128 stands for zero in the data rows.
A hidden rule labels the rows of this table. It goes by one to three of the table's principal directions, not those with the most spread.
[126 137 123  64 172 188 155 156 159 129 101 152 133 132  99 127 164 126
 131 179  28 119 135 143 132 138  85  98 129 100 166  98 142 105 130 155
 156 124 107 111 131 128  96 125 152  60 163  92] o
[128  97 121 107 180 125 107 160 174 162  98  91 105 135  97 173 142 123
 165 150 139  95 119 133 110 113 143 148 132 121 112 107 102 100  98 112
 109 102 159  89  84 184 116 135 149 119 161 119] m
[145 142 151 118 110  94 175 187 150 156 113  80 131 151 130 116 135 130
 192 140 148 112 113 151 133  51 147  20 196 175 130 133 127 177 140  91
 125 165 128 128  93 166 187 131 141 135 139  79] k
[156 179 105 186  50 113 247  67  58  11 193 148 140  47 131  78 129 137
 113 132 173 188  70  11 136 164  61 115 111  73 143 135 240 169 194 178
  91 182  90 201 176  30 128 138 173 137 154 142] k
[ 96  90 112 162 194 113  50 132 220 157 122 145 112 114  90 164 153 133
 190 180 154 126 138  92  90 104 199 179 104  65 116 105  83  83 126  86
 106 105 146 132  61 182 121 145 152 152 128 172] k
[120  80  87  93 182 152 101 112 160 118 124 122 104  94  67 162 140 145
 149 146 102 111 125 115 109 160 124 211 107  82 125 129 142  65 122 139
 103 122 154 105 125 167  91 168 154 104 143 123] k
[101 129 156 142 164 135  59 136 194 185 104 181 141 164 142 153 122 133
 156 161 118 130 149 121 105 105 200 116 129 145 110 108  41 111  94  93
 152 115 124 136  85 176 135 100 114 132 112 147] g
[145 145 115 100  51 159 141  87  34 112 151 149 114 138 168  68 119 133
  31  89 133 134 135 187 137 180  70 138  92 160 101 128 165 108  99 190
 179 160 102 147 220  66  96 122  94 121  92 135] k
[104 140 159 133  97 100 113 122 124 170 141 165 141 134 155 113  95 155
 134 115 133 141 131 122 131  92 197 113 136 170 107 158  92 135 133  99
 149 154  98 183 122 163 182 131 109 147 116 144] m
[125 106 119 133 150 133 121 136 135 121 126  93 124 134 127 103 171 109
 104 141 121 122 130 146 133 136 112 147 118  99 142 119 155 141 136 123
 108 106 146  84 126 104 113 146 145 129 132 145] o
[111 108 170 175 136 116  57 103 135 156 100 147 132 168 153 149 122 121
 122 125 142 142 132 127  94 119 178 130 140 129 100 112  61 129 103 103
 129 107 142 100 106 120 144  69 101 158 105 162] k
[124 167 129 170 109 135 129  89 152  96 142 197 155 111 136 138  88 139
 148 126 138 155 135  54 106 155 134 102 123 130 125 135 108 146 132 134
 126 154 117 182 135 121 129  98 123 132  93 128] g
[109 187 134 114  76 160 145  82  75  84 169 236 129 100 142 110  55 139
 108  95  83 153 152 123 155 179  97 118 106 155 157 143 138  92 155 194
 194 158  66 223 201  97 124  98  69 108  82 119] m
[133 150 142 135 119 152 139 128 114 117 120 149 135 154 160 124 114 130
 112 129 111 131 122 141 136 141  99 101 127 162 139 123 113 127 100 154
 160 114  89 119 149 111 131  93  95 118 128 119] g
[166  82 111  15 144 143 169 162  85 146 100   0 117 134  86 113 176  97
  62  86  69  74 138 221 158 150  65 146 165 144 131 145 208 169 139 128
  75 141 236  26 156 123  83 196 183  72 149  63] m
[115 139 134 149 144 129  90  93 172 128 129 160 100 116 111 146 122 107
 140 137 161 118 145  98  86 139 140 121 133 120 112  94 115 139 124 118
  94 135 168 155 108 139 114 100 141 136  77 148] g
[129 100 133  97 132 124 143 143 106 149 103  74 139 150 144 119 151 125
  81 108 119 117 124 157 132 121 112 137 132 126 114 144 138 150 121 113
 122 112 137  82 134 129 136 135 144 120 152 125] o
[104  72 102  62 187 135 101 179 158 168 103  73 125 132 100 137 155 132
 128 131  89  94 146 182 146 125 133 179 108 109 130 154 124  91 125 107
 134 108 148  75 113 196 121 180 151 107 154 103] o
[173 147 128 102 110 160 153 144  87 123 133 102 137 155 130  81 157  91
  89 134  98 116 126 164 160 174  96 109 139 163 135  91 162 153 107 167
 119 138 193  71 156  62  61 152 139  95 140 108] m
[ 88  84 122  43 208 187  72 167 170 183  75 154 132 147  95 168 117 168
 135 144   0  90 149 182 126 153 133 181  91 123 145 153  70  40  85 147
 180  83  94  76 125 205 124 133 103  68 176  93] o
[103 130 135 152 131 129 115 110 129 123 125 166 143 131 155 138 111 151
 120 127 129 149 126 105 121 122 137 140 108 118 128 145  97 116 122 122
 154 107  68 152 127 135 159  98 104 144 127 152] g
[ 55  93 147 134 197 142  74 129 171 132  95 166 148 131 122 141 130 138
 128 140  39 136 153 120 115 132 144 157 104  56 169 153  91 107 160 109
 144  70  83 107 105 147 169  92 111 123 137 152] o
[124 115 117 153 123  68 155 162 142 129 143  44 118 116 138 111 147 105
 136 108 212 110 124 128 138  86 129 120 133 118 125 150 165 185 163  82
  83 117 148 127  99 148 164 163 157 171 125 143] o
[ 97 102 147 138 190 100  33 186 242 233 105 114 102 182 129 134 169 101
 186 184 181  91 161 172 103  48 236 107 145 149 100  80  47 123  95  45
 125 104 169 115  35 216 140 142 137 160  97 166] o
[111  80  66 110 191 155  98 117 152  89 118 111 100  69  52 159 145 139
 128 131  82 100 136 114 102 195  72 228  61  27 150 139 167  74 133 163
  87  86 150  88 128 132  88 156 152 111 156 130] k
[132 132 146 127 132 137 111 100 145 143 123 135 125 144 134 128 143  99
  95 127 132 125 144 123 107 132 139 122 148 133 115  98 127 162 126 111
 101 128 175 124 126 109 100 116 144 117  95 151] o
[ 92 105 132 138 179  86  86 160 196 167 122 132 120 108  90 167 126 139
 217 159 150 124 134 100 119  71 213 140 139 100 125 130  81 103 151  71
 111 122 138 153  48 211 167 147 147 155 143 137] m
[135  78 106  68 158  90 169 164 163 156 116  37 122  96  74 159 153 143
 172 125 139 103 111 121 126  73 151 147 167 108 114 165 165 139 167  73
  75 157 173 115  91 211 149 204 201 113 169  89] o
[152 144 109 109 132 160 140 154 125 110 130 116 112 128 105 120 119 114
 137 126  91  92 132 161 144 174  77 118 117 153 157 116 151 118 107 180
 127 116 151  93 149 109  91 139 109 101 137  93] m
[131 148 146 188 101 106 140 115 106 109 134 165 171 126 161 141 109 159
 153 140 154 186  99  66 136 105 164 112 131 126 119 145  88 129 129 116
 150 142  75 158 113 115 165  97 118 160 153 135] k
[154 159 126 121 132 159 138 175 157 129 123 122 134 174 137 107 134  94
 152 147 115 102 147 169 148 140 102  60 150 177 155  92 122 143 102 150
 151 123 152  95 134 114  90 124 106 105 108  94] g
[114 116 130 132 128  94 133 109 123 131 142 116 103 109 121 138 129 126
 137 121 185 129 120 111 120  92 150 147 143 114 113 123 140 131 150 100
 104 125 127 161 105 148 154 133 140 155 122 159] m
[118 153 111  93 155 163 122 151 185 122 134 177 109 114  79 137  95 133
 203 150  77  95 150 133 127 151 121  93 136 152 162 117 121  92 127 159
 143 146 133 155 125 175 116 138 110  93 108  81] k
[103  52  77  92 176 145 120 112 102  96 120  86 122  89  99 138 165 167
  86 126  88 136 115 145 136 151  87 249  77  46 137 177 169  66 141 134
 124  99  89  82 149 143 130 173 151 123 168 132] k
[150 103 135 140  64  96 150 121  43 134 131  57 137 151 186  75 169 138
  44 100 176 154 105 184 143  96 113 130 128 139  92 159 163 162 126 109
 139 153 105  99 165  81 157 140 135 165 129 142] k
[117 110  68 139 151 141  80  95 173 106 163 173  84  61  63 151 119 150
 171 156 147 120 129  83  94 175 139 223  60  69 117 117 142  38 123 162
 112 140 140 172 132 157  76 175 142 129 120 155] k
[127 129 122  99 148 154 126  99 133 105 115 148 101 117  97 170 103 118
 135 113 116 110 141 127 107 155  89 131 145 126 135 109 131 109 123 151
 120 121 144 134 139 138 108  95 117 105 101 108] m
[ 92  99  99  96 207 182 127 111 142  72 107 135 111  88  70 127 160 120
 118 160  49 114 124 100 114 207  57 175  94  43 165 111 171  99 139 171
  91  93 142  74 126 116 101 120 164  87 160 116] m
[105 100 174 112 189 151  74 116 159 179  68 139 130 173 134 168 153 114
 100 151  83 123 133 133  92 120 156 133 148 119 108  90  65 128  92  98
 120  87 151  72  89 144 123  70 139 106 142 147] o
[148 154 157 122  99 144 131 121 115 142 116 124 144 181 156  82 147  85
  85 115 119 121 158 165 123 133 119  48 177 169 126  95 134 205 121 119
 117 145 186 102 141  71 109 101 125 119  75 123] k
[171 194 161 153  55 105 227 166  69  98 135  99 167 155 188 108  90 112
 125  86 145 140 109 133 177 108  78  17 171 203 157 151 146 208 144 145
 154 140  92 137 157  79 166  92  95 131 142  81] o
[115 159 128  92 158 167 118 152 192 128 113 179 139 133  99 151  81 128
 186 129  56 101 168 133 128 154 118  69 150 169 163 136  98 124 127 143
 147 146 141 143 128 178 123 113 107  85  90  61] g
[137 189 181 182  47  62 153 122 107 151 161 157 148 144 190 111  88 126
 157 111 225 168 123 103 145  48 203  32 187 212  97 135  93 192 150  76
 145 192 108 224 109 138 195 103 112 183  80 135] m
[116 128 142 162 129 125 108 101 137 115 117 155 134 138 135 140 117 121
 140 131 155 144 127  90  98 139 140 112 138 110 111 110 100 132 123 123
 122 130 137 131 117 118 132  81 124 144 107 142] k
[114 128  84  91 182 185 145 117 140  66 137 159 115  80  66 132 127 128
 145 151  57 113 130  97 138 208  65 175  95  79 176 116 173  81 139 189
 111 107 133 115 143 121  82 148 140  81 151 106] o
[132 116 125  72 130 157 169 151  80 122 113  98 154 150 141  91 152 134
  87 125  71 129 121 171 166 142  89 120 137 140 142 145 153 131 124 144
 152 129 113  79 156 113 128 145 134  97 162  93] m
[111 127 133 105 161 137  74 159 180 185 109 154 123 136 109 148 126 139
 154 148  85 106 157 159 120 109 169 125 115 137 130 126  79 103 109 110
 147 120 130 134  96 178 131 134 120 118 127 120] g
[111 110  82 103 162 147  88 105 169 140 152 181 114  76  85 161 126 166
 151 164 129 138 128  84 118 151 169 229  68  94 101 130 112  34 113 135
 138 148 119 179 121 192  83 185 159 113 142 145] o
[140 112 123 128  67  96 110 139  85 178 158 120 135 137 169 115 105 171
 101  96 151 141 120 175 155  96 182 183  90 171  94 182 109  81 113 124
 187 149  78 160 168 147 141 182  90 152 140 150] m
[143 184 111 162  72 135 171  69  50  38 188 190 115  75 127 117  69 127
 124  98 159 157 114  79 156 191  79 146 109 139 151 123 172 111 148 200
 133 144 101 198 180  63 110 111  90 140 106 134] m
[125  69 127 100 167  96 111 172 148 172 100  26 106 127  97 132 178 119
 125 127 120  90 123 178 123  91 140 154 137 104 121 145 149 147 141  84
  78 111 181  58  91 163 146 171 172 132 161 121] k
[164 149 121  97 103 157 195 128  78  83 127 104 153 137 125  96 138 106
 100 110  92 130 126 135 154 168  62  84 160 139 152 122 182 173 141 163
 117 147 161  93 166  64  96 129 140  93 133  84] k
[ 96  86 113  96 195 183  65  95 149 122 102 165 118 114  76 146 138 142
 111 143  22 113 146 131  98 191 118 204  96  69 147 124 121  75 115 155
 112  92 146  79 132 125  97 125 125  92 137 137] k
[152 153 132 115  96 139 163 118 103 118 121 138 112 124 129 143 116 127
 112 117 127 124 120 132 113 132  81  97 131 131 125 110 143 127 121 160
 145 138 109 150 154 101 115  94 121 110 133 115] m
[147 122  90 110 116 141 169 104 111  82 143 106 115  89  98 126 126 131
 111 108 129 116 116 104 118 174  69 159 112 101 131 140 193 130 140 163
  94 139 148 126 164 107  98 156 152 108 135 117] g
[162 140  99 132  96 124 183 130 116  99 142  88 139 110 141 126 127 133
 106 107 163 127 111 109 134 144  78 127 112 138 119 154 171 155 125 141
 115 146 126 132 160 118 111 154 151 122 137 108] g
[168 181 139 160  82 158 166 128  78  92 143 143 158 163 186  93 122 108
  81 121 116 149 122 142 167 163  77  88 123 177 154 115 139 158 106 175
 165 118 100 111 179  42  95 103  89 118 125 122] o
Here are more rows. What is the label of each one?
[125 167 125 153 131 139 158 114 156  85 125 177 131 107 115 155 100 125
 171 140 136 136 125  60 102 144  97  80 133 104 145 107 123 138 137 148
 124 128 108 170 117 122 131  77 127 121 122 116]: g
[ 73  60  85  34 229 209  71  86 163 116 105 154 103 104  59 120 180 128
  87 164  31 108 160 145 103 205  98 227  94  46 134 108 157  55 126 147
 110 116 167  80 140 159  68 160 175  68 112 129]: g
[111  66  97  90 183 123 108 141 149 149 109  55 113 114 102 132 182 124
  91 129 128 101 134 151 120 127 119 201 102  77 116 142 156 127 130  95
  84  98 164  74 106 162 118 178 180 126 149 142]: o
[101 170 159 192 117  87 105 121 159 134 142 172 127 148 176 154  82 102
 161 108 220 141 159 108 126  74 167  77 153 159 132 115  71 161 143  83
 149 103  94 205  92 149 175  66  79 185  57 166]: o
[101 138 119 104 162 158 134  97 154  96 130 179 126  89  85 139 117 127
 146 143  85 131 138  73 112 169 113 134 127  91 145 117 144 119 154 144
 105 139 144 156 124 139 114 121 155  96 120 118]: o
[115  61 124  82 206 125 109 165 181 173  78  56 127 136  87 154 193 124
 134 159  90 103 125 141 107  97 146 159 140  71 121 125 127 130 133  78
  85 102 175  50  75 176 125 158 193 105 178 121]: o
[190 145 116 142 112 112 172 134 118 107 139  57 111 121 104 117 162  83
 133 132 191 107 108 113 126 138  99  97 165 143 117  82 182 194 121 130
  47 145 230  89 110  83  81 152 178 130 133 115]: m
[149 129 124 150  99 104 130 142 130 133 141  90 136 148 148  98 148 111
 129 124 183 132 134 148 136 107 143  97 148 150 112 128 138 163 132 103
 120 158 161 120 129 118 124 150 139 153  95 125]: k
[155 158 132 122 106 119 177 141 128 117 148 117 118 126 117 116 125 105
 162 134 153 119 120 119 141 111 123  78 171 154 140 101 159 154 148 134
 114 152 154 150 126 116 117 141 138 118 124 113]: m
[ 98  88 120 132 162 115 113 126 137 124 106  88 112 128 136 147 156 108
  89 113 156 122 141 142 111 115  96 166 105  61 130 130 137 129 146 105
 121  74 112 106 118 130 138 104 137 146 124 163]: o
[ 83 130 119  75 143 199 157  58  88  60 114 224 165  90 113 126 106 166
  77 121   6 172 136  74 119 206  62 154 102  58 156 158 150  92 160 180
 163 142  61 157 187 100 128  84 132  70 134 106]: g
[124 121  87 121 154 141 107 119 159 111 146 141 108  88  86 153 111 131
 150 128 131 109 137 103 122 173 119 190  88 107 131 131 139  85 125 151
 110 123 154 141 133 156  86 163 137 117 123 128]: o
[123 111  91  85 153 151 126 111 151 112 135 136 102  90  75 140 132 137
 145 139 113 111 134 119 112 156 110 165 118 101 126 125 158  89 134 144
 110 151 152 141 136 160  98 162 156 102 118 110]: k
[ 91 119 155 108 135 115 131  99 119 142 117 134 128 130 145 125 136 122
  83 105 122 136 148 134 117  90 134 122 152 107 130 138 135 167 165  86
 120 113 107 156 119 131 173 102 135 136 102 159]: o
[149  99  90 129 122  99 133 126 127 130 163 105 115  78  85 149 127 162
 167 135 157 132  98  96 134 117 170 212 106 104 111 151 152  77 140 127
 104 147 139 149 122 156 112 210 153 137 172 141]: m
[136 164 120 103 135 145 159 100 147 115 134 162 116 106 103 144 128 109
 135 140 147 124 139  84 110 134 112 102 151 123 124  84 145 151 133 128
  99 143 157 176 111 128  99 117 162 106 108 127]: o
[135 185 121 105 120 147 138 135 153 130 144 204 129 106 108 162  70 147
 186 135 111 126 146 107 140 132 138  94 131 175 139 124  95  97 118 150
 165 160 106 207 126 171 118 124 106 106 113  87]: o
[116 147 109 171 107  81 137 131 137  95 174 138 116  93 122 130  93 123
 187 110 206 137 140 102 145 102 147 123 131 120 146 144 140 128 176 114
 126 135 112 200 114 144 158 143 107 178  89 141]: m
[135 141 145 112 110 121  95 133 117 177 139 158  95 125 116 138 110 145
 149 138 121 119 127 167 132  99 176 132 129 174 112 114  98  85 106 134
 154 150 120 164 121 153 131 137 104 131 130 129]: m
[115 160 148 168 105 103 148 132 114 119 149 133 142 141 174  79 146 104
 112 135 174 152 134 123 151  94 138  79 140 135 140 117 136 185 154 100
 131 125 104 158 112  95 162 114 126 165 105 160]: o
[105 112 129 104 163 151  83 104 141 140 130 168 132 126 108 132 130 134
 129 143  88 136 147 128 133 142 170 170 132 127 129 123 105  97 128 118
 127 132 148 129 119 148 113 145 129 116 111 136]: m
[103 110 167 149 106  95 106 138 101 176 120 118 155 162 195 109 136 146
  78 113 128 157 125 160 144  74 176 137 115 139 113 168  92 139 134  85
 170 112  66 128 130 129 185 117 106 159 140 166]: o
[109 122 178 163 101 117  75 124 100 159 116 146 158 187 197 112 102 123
  87  96 118 151 144 169 140 125 168 117 130 171 115 152  67 134 115 116
 178 118 108 107 153 110 153  84  70 151  95 147]: k
[153 182  99 168  70 115 194  60  77  33 182 136 122  81 129 105  96  86
 103  78 232 138 131  48 127 190  65 117 136 124 124 108 203 198 157 158
  63 148 182 186 158  55  95 119 142 153  70 148]: o
[162 109  86 158 123 115 146 178 126 123 145  39 132 141 152  93 174 108
  97 131 178 109 111 152 157 143  97 172  74 118 129 134 167 138 105 138
 116  87 141  64 139  97  86 191 141 145 168 152]: o
[118 112 180 146 127 118  65 154 128 197  71 125 149 218 193 155 121 121
 102 109 130 130 151 198 115  79 164  91 145 161 105 124  28 130  81  91
 192  85  97  86 113 134 158  50  68 152 111 141]: k
[100 113 157 149 158 114  56 148 154 187 105 151 161 173 166 161 105 152
 145 129 125 141 143 146 141  90 212 145 129 173 112 155  24 108  90  77
 166  99  99 116  87 188 169 111  88 157 125 139]: o
[171  84 119 158  59  67 151 123  55 141 138  12 126 137 170 102 164 135
  50  73 210 132  99 170 126  88 119 170 119 122  84 170 180 175 129  99
  97 127 137  89 157  79 145 168 141 178 145 166]: k
